128 stands for zero in the data rows.
Here are some rows, each followed by its group. Rows of different groups can look alike.
088:147:143:130:125:104:185:090:148:103:138:090:080:104:095:120:101:125:125:077:128:112:105:122:120:109:070:132:075:098:123:097:092:110:172:184:121:066 d
098:139:102:115:133:133:162:152:186:082:168:116:076:100:087:078:095:218:125:119:149:129:116:109:095:070:119:148:095:105:118:111:113:196:172:097:199:127 e
111:129:165:098:114:122:125:123:123:150:132:120:103:165:115:150:140:142:160:128:155:130:194:103:121:175:113:126:137:124:128:109:105:143:131:122:116:188 f
136:096:102:107:112:123:110:131:125:199:109:181:119:162:195:138:162:117:122:130:118:100:169:104:178:180:168:127:169:158:132:179:136:110:106:108:115:150 f
143:125:120:116:163:158:126:130:132:118:128:129:132:102:104:114:104:116:117:128:137:146:123:122:123:079:129:140:116:150:174:133:146:136:139:137:124:098 d
107:170:140:117:117:137:153:132:162:110:135:103:129:080:084:107:090:160:098:103:133:131:118:106:099:107:109:092:102:081:148:098:104:146:255:144:157:103 d
160:117:131:102:105:166:109:148:136:183:131:165:145:159:173:160:255:128:141:157:120:151:159:133:181:165:171:115:188:158:158:144:161:139:132:126:143:162 g
117:120:134:119:113:127:117:110:097:105:128:124:212:119:135:168:128:116:104:128:132:188:086:210:133:127:136:102:158:111:110:132:187:108:113:104:141:123 d
143:159:124:217:150:138:161:107:117:133:126:140:161:146:124:149:137:098:205:129:054:175:121:228:146:104:141:135:142:146:127:159:195:088:131:165:133:117 d
132:144:168:097:141:156:131:144:148:093:133:131:153:093:115:146:127:163:126:150:148:161:117:187:148:112:144:142:120:135:098:146:174:156:173:111:165:109 d
113:171:144:097:140:108:165:097:155:091:136:101:098:062:112:115:104:170:111:110:150:123:089:128:113:069:096:125:094:103:092:098:117:186:177:153:121:103 h
170:118:131:122:139:145:105:126:111:126:113:149:152:106:154:149:154:101:129:140:090:166:119:175:156:115:147:147:137:181:140:165:184:109:122:137:100:105 d
086:096:120:118:105:086:116:088:109:098:127:095:066:121:093:095:067:115:080:080:134:079:127:072:087:128:082:106:100:092:107:088:080:101:093:130:096:096 h
213:129:108:141:124:134:090:132:121:152:123:155:137:119:158:161:146:118:165:149:106:124:124:169:172:108:141:160:120:173:140:179:173:103:112:120:109:105 i
103:113:125:146:108:122:118:138:254:108:126:095:122:096:087:093:095:255:136:092:134:095:106:103:098:097:092:127:072:079:103:107:109:122:141:138:177:091 e
169:115:120:119:125:162:107:157:119:149:132:164:131:151:153:127:179:128:126:143:132:141:131:131:158:150:158:166:162:255:168:148:146:159:112:109:149:140 g
117:143:199:131:144:097:161:096:129:108:128:132:106:106:112:104:129:132:144:121:110:130:159:129:125:110:136:128:120:121:093:130:111:134:134:144:096:144 j
076:104:109:099:098:071:140:092:108:090:120:080:086:119:074:099:085:117:097:076:152:090:111:069:087:096:070:124:089:096:115:081:086:123:110:153:103:107 h
127:088:090:170:138:121:129:145:114:122:114:133:089:134:128:085:121:122:137:082:089:096:122:121:132:126:122:255:092:170:128:142:116:134:095:116:112:083 g
118:122:133:102:153:129:097:137:114:114:117:110:157:099:112:127:136:111:102:135:160:149:105:126:122:109:103:142:105:135:183:106:142:139:150:127:146:096 d
142:116:128:107:171:133:134:162:151:147:162:200:124:156:142:124:205:155:095:169:186:176:138:136:199:145:189:157:173:197:144:176:150:209:142:074:147:135 g
117:104:145:135:110:149:122:132:128:197:119:130:128:218:132:122:133:140:151:121:135:104:227:090:120:223:121:096:134:114:129:110:103:118:105:135:132:185 f
188:106:092:129:121:142:121:143:109:156:134:163:107:138:164:160:136:118:136:148:131:124:157:120:155:145:159:150:162:171:132:178:148:117:109:118:133:116 i
111:136:129:154:118:107:198:099:149:099:128:112:113:117:102:103:112:138:184:106:086:105:114:153:107:091:112:150:078:110:098:128:106:112:160:148:130:099 j
096:133:169:131:127:096:105:092:123:147:121:096:117:111:124:138:101:116:123:114:133:082:135:118:108:132:079:078:112:087:087:093:094:091:111:159:094:146 h
106:100:140:082:104:065:100:098:124:150:115:091:110:188:131:110:120:116:111:091:128:096:199:102:123:197:111:129:098:123:103:106:106:115:114:088:075:127 f
105:121:130:078:094:204:125:198:144:135:123:108:142:129:119:118:131:167:156:178:157:128:157:094:105:156:141:092:150:092:171:099:125:145:154:119:195:215 j
231:119:105:157:148:122:100:110:093:144:118:148:141:106:186:154:141:088:153:133:091:141:109:146:138:121:127:151:111:150:138:157:172:097:079:120:092:106 g
196:123:091:138:143:128:126:127:124:138:135:207:129:122:183:147:173:114:133:151:110:159:146:144:195:117:191:129:170:171:121:191:182:124:103:122:100:138 i
097:185:171:146:132:114:194:110:155:096:155:117:091:087:079:119:095:125:138:117:136:134:147:107:106:097:095:128:083:094:125:102:106:157:182:185:135:119 h
088:121:118:094:099:102:162:101:132:091:119:082:106:101:087:110:084:131:076:099:165:095:105:088:092:106:078:090:095:087:135:081:093:108:187:163:138:099 d
129:137:127:084:134:186:180:186:159:102:136:126:104:107:109:107:126:163:146:165:160:140:140:118:120:102:144:149:119:148:158:117:128:191:176:128:163:140 d
212:095:115:121:117:120:091:114:115:128:102:131:116:141:179:151:130:108:102:103:116:119:117:112:135:169:119:120:141:146:145:142:124:089:100:122:114:108 g
151:110:120:109:110:137:119:139:115:179:133:174:156:147:173:145:203:114:143:187:128:125:142:158:180:135:203:106:186:166:143:176:158:116:115:119:140:160 i
184:110:133:154:122:094:109:119:099:179:121:176:143:155:230:139:175:115:131:141:098:133:114:150:186:137:170:148:149:166:123:189:129:130:097:115:094:138 i
113:160:141:159:126:137:216:129:162:130:117:099:150:113:122:106:111:126:134:115:074:108:103:132:103:108:118:098:105:100:107:104:110:107:182:172:133:131 d
106:137:152:182:139:113:130:125:144:113:125:103:187:136:126:160:118:123:147:091:092:126:070:222:119:125:111:103:145:123:101:126:152:130:113:121:143:123 i
111:143:221:129:103:128:112:135:118:124:130:100:158:128:131:133:124:151:132:105:111:119:142:144:116:144:140:088:147:100:098:111:137:104:137:112:122:148 j
133:142:128:099:127:174:145:152:121:144:147:127:113:154:130:138:154:141:255:167:148:148:180:105:117:149:141:132:131:124:140:124:130:153:143:115:130:194 j
121:124:111:115:123:165:131:206:158:130:125:121:133:122:131:105:118:163:139:197:162:130:106:108:108:103:121:111:111:107:132:116:117:145:134:125:198:147 e
137:132:135:121:135:156:124:159:133:148:138:148:129:148:116:136:175:138:147:143:138:137:150:130:144:141:159:144:152:165:135:135:132:160:131:118:131:149 d
149:170:117:165:151:101:125:082:110:099:135:103:116:116:125:144:104:109:140:078:079:149:087:162:112:105:107:118:096:106:114:121:142:084:111:129:082:083 d
158:128:123:189:154:122:126:110:126:092:155:161:153:116:121:142:126:129:163:115:092:178:104:248:159:076:144:152:122:140:077:162:243:126:103:129:105:080 d
151:121:140:126:118:134:120:128:122:145:120:182:188:145:155:129:172:137:134:156:118:156:135:164:179:141:199:123:205:147:117:171:159:130:115:108:129:173 f
089:106:092:114:141:111:102:146:116:115:120:102:085:106:088:089:104:123:079:106:130:096:110:087:099:094:112:206:111:115:139:093:093:148:117:100:101:102 g
136:137:143:113:107:174:109:156:120:160:141:155:150:126:152:140:150:136:184:189:146:127:158:130:152:126:142:103:146:120:128:136:160:137:127:125:165:190 i
108:115:114:135:135:115:118:152:144:125:112:125:125:105:112:139:123:149:129:138:115:102:125:124:118:108:142:116:135:117:117:139:117:161:119:123:133:182 i
144:117:137:106:123:129:133:144:140:187:111:199:137:146:175:140:216:099:133:179:120:146:154:123:195:157:194:132:171:164:133:178:136:132:125:134:113:150 i
113:155:104:102:147:150:140:153:163:083:151:121:084:088:093:126:103:174:108:132:181:139:110:120:110:105:106:146:096:110:120:114:101:224:165:117:193:104 e
129:137:141:116:131:123:135:133:136:137:120:144:101:140:129:117:139:137:157:181:134:118:161:112:139:143:144:136:129:127:110:124:116:163:132:133:147:255 i
132:145:130:157:150:141:133:140:128:108:136:140:169:115:115:143:138:117:138:144:102:204:118:226:137:116:142:137:140:131:129:135:194:146:144:144:152:116 d
107:120:105:124:111:147:124:129:185:092:136:099:109:118:103:128:088:207:116:085:154:089:109:136:114:097:109:109:101:106:113:115:127:164:147:111:238:107 e
173:138:131:118:130:132:143:157:134:151:135:161:106:139:155:161:177:134:158:181:131:151:139:153:182:120:155:180:145:202:125:167:150:169:135:124:117:139 i
125:165:187:107:110:123:113:109:136:146:131:122:155:122:129:137:114:128:138:161:152:111:166:099:116:134:103:083:129:096:130:092:107:110:140:155:133:187 j
153:147:137:100:140:133:107:118:117:108:135:129:167:101:130:172:121:130:115:140:146:255:130:171:130:123:140:095:160:129:144:124:200:106:143:128:127:133 d
113:097:113:169:121:094:104:084:121:161:104:125:092:184:118:089:102:107:141:077:072:084:226:101:117:207:116:115:113:106:100:124:097:067:089:136:087:115 f
173:148:134:162:115:137:084:100:137:178:114:151:178:157:154:158:160:100:215:118:094:152:167:131:150:177:116:110:146:125:137:148:135:060:110:145:121:147 f
080:109:101:095:107:118:139:105:147:073:114:086:103:089:091:084:077:143:058:081:160:093:087:075:074:104:092:084:097:074:110:076:091:112:152:137:124:105 j
143:116:141:146:126:144:122:116:142:158:117:163:158:147:139:130:151:118:179:134:128:130:153:136:151:143:137:122:128:134:127:164:130:105:119:138:129:128 f
129:131:117:117:141:140:117:163:133:122:122:121:100:111:117:128:124:108:132:131:133:113:113:114:126:101:103:215:095:157:159:120:119:165:117:129:106:112 g
155:104:126:148:118:145:112:150:102:164:126:179:159:149:189:151:166:121:126:171:117:127:130:142:173:151:168:104:180:142:122:186:139:128:085:141:127:178 i
136:149:140:065:095:182:140:186:157:135:144:136:132:125:118:146:135:171:160:216:175:148:160:105:127:125:140:123:150:112:161:110:140:187:170:122:180:213 i
113:162:191:132:106:121:133:117:124:135:130:120:137:111:108:114:114:119:154:134:094:124:154:113:110:113:137:101:130:095:110:114:118:106:133:139:116:163 f
109:119:123:126:146:118:107:120:114:109:128:117:224:099:128:129:121:122:082:104:121:180:075:174:109:123:124:103:128:102:124:120:151:140:133:088:145:088 d
213:118:093:110:106:128:105:137:102:126:117:129:118:140:169:155:138:113:147:136:119:119:116:131:146:124:123:158:123:163:156:139:152:107:105:103:122:109 g
170:110:115:111:131:126:093:127:105:165:128:202:156:143:209:164:173:107:111:145:111:134:139:144:205:155:186:110:197:159:138:189:179:120:103:093:114:154 f
098:138:129:110:142:087:149:120:123:091:138:108:119:087:105:118:103:133:092:108:147:109:093:133:103:091:107:130:103:104:106:095:108:190:151:127:124:090 h
184:134:109:092:117:151:112:165:111:139:137:151:128:127:146:136:147:110:133:208:164:149:130:109:144:117:129:152:132:165:172:137:143:154:124:127:157:139 g
137:129:091:123:129:197:141:201:150:108:138:129:115:120:129:116:109:142:148:173:122:123:113:157:119:098:147:128:148:146:134:149:152:158:125:115:168:139 i
102:147:144:123:104:122:188:116:158:098:112:090:136:114:113:116:100:136:090:087:128:097:093:108:101:120:084:094:097:096:133:088:090:121:202:175:146:112 j
130:134:109:148:162:189:152:173:137:117:130:122:118:119:120:111:127:134:148:129:121:162:121:153:122:124:141:149:130:161:155:126:155:143:141:120:129:117 d
120:186:128:121:140:118:158:123:126:096:141:113:121:096:110:144:108:128:136:113:130:178:098:167:113:097:113:143:105:122:138:123:135:161:178:124:140:095 d
087:154:107:130:130:116:096:113:130:095:255:084:148:099:097:102:096:111:074:092:125:105:083:091:076:118:096:072:117:079:125:081:096:109:126:108:138:113 h
147:113:111:170:145:154:109:182:117:122:113:131:143:123:144:133:143:135:154:125:094:123:108:165:143:114:135:166:124:185:114:156:155:126:089:126:101:141 g
214:126:108:136:144:135:112:135:105:156:109:150:120:152:164:145:160:109:135:139:128:145:121:116:128:152:144:143:169:181:152:152:134:108:106:121:101:146 g
098:143:135:116:107:132:166:127:158:099:127:104:119:119:086:118:098:144:112:101:116:100:134:104:094:123:126:091:127:097:129:112:104:122:151:139:150:152 h
135:103:136:150:118:088:106:096:112:184:105:128:117:255:151:112:151:095:162:106:084:109:182:139:128:244:111:168:094:133:103:119:112:108:096:124:082:136 g
115:115:137:098:113:102:096:100:116:172:128:128:096:180:117:107:123:109:100:125:122:112:225:067:131:217:115:113:108:096:120:094:094:126:116:129:107:131 f
150:128:123:120:140:155:108:139:125:129:122:147:124:107:142:143:151:111:153:145:139:138:114:163:150:119:125:161:128:208:158:153:144:135:116:128:133:126 g
070:105:098:137:110:132:149:120:158:093:127:081:083:100:090:078:064:140:077:087:151:094:098:079:067:099:088:086:097:081:101:084:084:097:121:141:113:105 j
093:142:093:141:127:120:184:126:215:082:133:102:080:112:099:090:095:177:145:094:120:107:103:126:097:097:100:136:080:116:102:112:092:143:156:124:148:119 e
140:139:118:127:138:147:127:156:134:123:149:148:101:124:123:143:121:115:149:177:125:113:134:127:126:110:139:130:163:135:117:139:144:165:105:127:129:194 i
127:154:160:140:144:110:141:108:124:090:127:124:185:130:110:124:122:122:122:108:134:199:115:132:123:132:118:120:137:139:135:110:134:121:160:138:137:095 d
097:113:086:144:255:121:124:107:117:082:144:105:077:121:079:094:084:103:079:100:155:127:110:095:090:120:100:125:103:103:149:092:098:125:109:107:116:094 d
120:117:138:157:152:127:096:135:097:143:117:105:130:125:107:111:126:109:131:131:140:125:095:120:114:113:094:223:111:153:151:122:113:111:098:143:109:111 g
090:111:139:153:098:102:112:088:104:129:114:096:102:115:098:120:082:090:116:092:087:080:157:097:087:138:092:085:101:069:109:098:095:076:090:165:102:133 f
106:171:137:148:112:155:148:115:163:113:146:090:133:117:109:122:096:147:143:088:128:120:088:135:112:092:085:111:085:098:122:103:126:108:226:137:157:076 d
150:116:132:105:112:102:102:104:100:172:130:159:163:144:179:160:150:117:133:138:121:128:152:134:158:149:162:129:197:132:111:156:150:136:113:093:128:167 f
128:098:088:121:117:130:116:135:100:135:133:133:104:116:131:132:116:113:090:137:135:115:126:095:111:126:135:128:128:113:132:128:106:138:098:115:135:122 i
110:108:101:114:145:141:128:176:144:107:138:102:102:146:107:107:114:125:118:113:174:104:111:117:115:111:104:200:112:169:167:119:114:161:117:100:141:106 g
Which 3 other groups have their centres nearest to the centre of group e, nearest first?
j h d
Which 3 other groups have their centres nearest to the centre of group i, nearest first?
g f d
Which 4 groups are nearest to each row below, nearest first, going by the distance to the centre of the group?
173:132:124:106:156:153:137:139:127:120:124:140:146:110:141:182:154:143:114:150:143:183:109:148:142:120:145:142:154:168:127:157:158:157:138:118:128:123 i g d f
095:164:196:147:124:133:166:130:133:124:129:101:161:131:100:127:113:147:113:114:133:140:122:119:107:131:124:084:131:108:121:107:115:106:169:142:139:120 j d h f
172:131:115:105:131:149:122:133:124:102:140:152:173:112:129:138:143:120:122:147:124:225:122:195:151:103:172:132:170:160:147:151:255:153:134:114:151:137 i d g f
Which 4 groups are nearest to each row below, nearest first, going by the distance to the group's nearest row?
165:144:144:103:120:115:125:130:113:144:143:182:156:125:142:193:170:123:131:163:129:165:158:151:179:122:186:154:255:140:130:160:168:189:144:124:136:147 f i d g
128:124:140:145:111:113:154:097:120:126:113:130:108:107:120:160:103:109:139:117:095:100:134:119:117:126:105:126:109:107:103:137:094:099:099:185:094:128 h f j i
Which 3 groups are nearest to each row below, nearest first, going by the distance to the centre of the group?
101:123:143:160:143:103:116:115:122:138:118:112:144:180:115:102:155:109:153:111:118:138:153:100:108:152:104:136:098:127:125:103:091:127:131:122:119:115 f j g
079:120:140:109:118:083:109:078:121:091:112:087:085:087:087:110:092:132:069:111:161:099:101:077:096:114:059:095:071:075:086:071:070:094:128:162:108:066 h j e
Group h spreads out most along one direction. Which 3 other groups' directions of most spread are closest to that one, closest first?
f g j
Group e spreads out most along one direction. Which 3 other groups' directions of most spread are closest to that one, closest first?
j g f
Which 3 groups are nearest to each row below, nearest first, going by the distance to the group's nearest row?
107:122:120:161:136:068:110:074:117:137:120:112:085:151:109:085:104:085:131:084:081:091:166:099:114:155:098:129:080:110:079:113:093:104:079:124:064:115 f h j
166:144:118:127:127:102:087:106:096:129:158:124:162:098:121:165:124:092:111:106:109:170:128:125:115:121:133:095:129:091:156:120:149:095:115:104:116:108 d i g
159:099:094:152:113:158:116:172:117:144:118:137:152:163:160:124:140:121:160:143:116:109:093:155:135:142:126:155:133:167:143:161:139:121:086:105:154:133 g i f
Which 3 other groups have their centres nearest to the centre of group j, nearest first?
h d e
Which 3 groups are nearest to each row below, nearest first, going by the average distance to the group's rows?
103:159:223:143:138:121:159:091:131:138:132:123:130:149:107:147:126:125:164:140:144:132:149:138:124:142:105:113:134:123:107:121:104:094:130:150:113:154 j f h
094:157:134:160:152:119:155:091:117:123:123:095:127:106:107:122:100:107:145:095:120:149:101:114:099:111:079:119:078:100:138:121:102:071:165:167:116:062 h d j
108:128:255:193:111:108:137:080:103:129:119:104:147:155:116:109:100:113:160:087:080:105:115:130:109:122:093:114:106:096:092:115:108:061:104:155:093:114 h j f
Which 4 groups are nearest to each row below, nearest first, going by the average distance to the group's rows?
094:118:156:122:114:127:116:138:140:113:148:095:121:155:087:092:119:136:099:091:141:133:160:075:097:148:126:111:120:096:157:089:099:136:129:100:129:115 h j e f
122:139:107:114:137:255:139:201:165:099:136:118:104:126:092:118:123:161:138:136:158:149:130:104:107:124:125:136:120:124:190:123:124:176:159:122:175:143 e d j i
160:152:140:120:112:109:104:083:108:126:144:129:124:112:135:255:119:112:128:123:116:145:127:163:147:119:122:122:173:122:111:136:149:103:122:133:111:107 i d f g
Group i spreads out most along one direction. Which 3 other groups' directions of most spread are closest to that one, closest first?
d f g
Which 3 other groups have their centres nearest to the centre of group f, nearest first?
i g j
Which 3 other groups have their centres nearest to the centre of group g, nearest first?
i f d
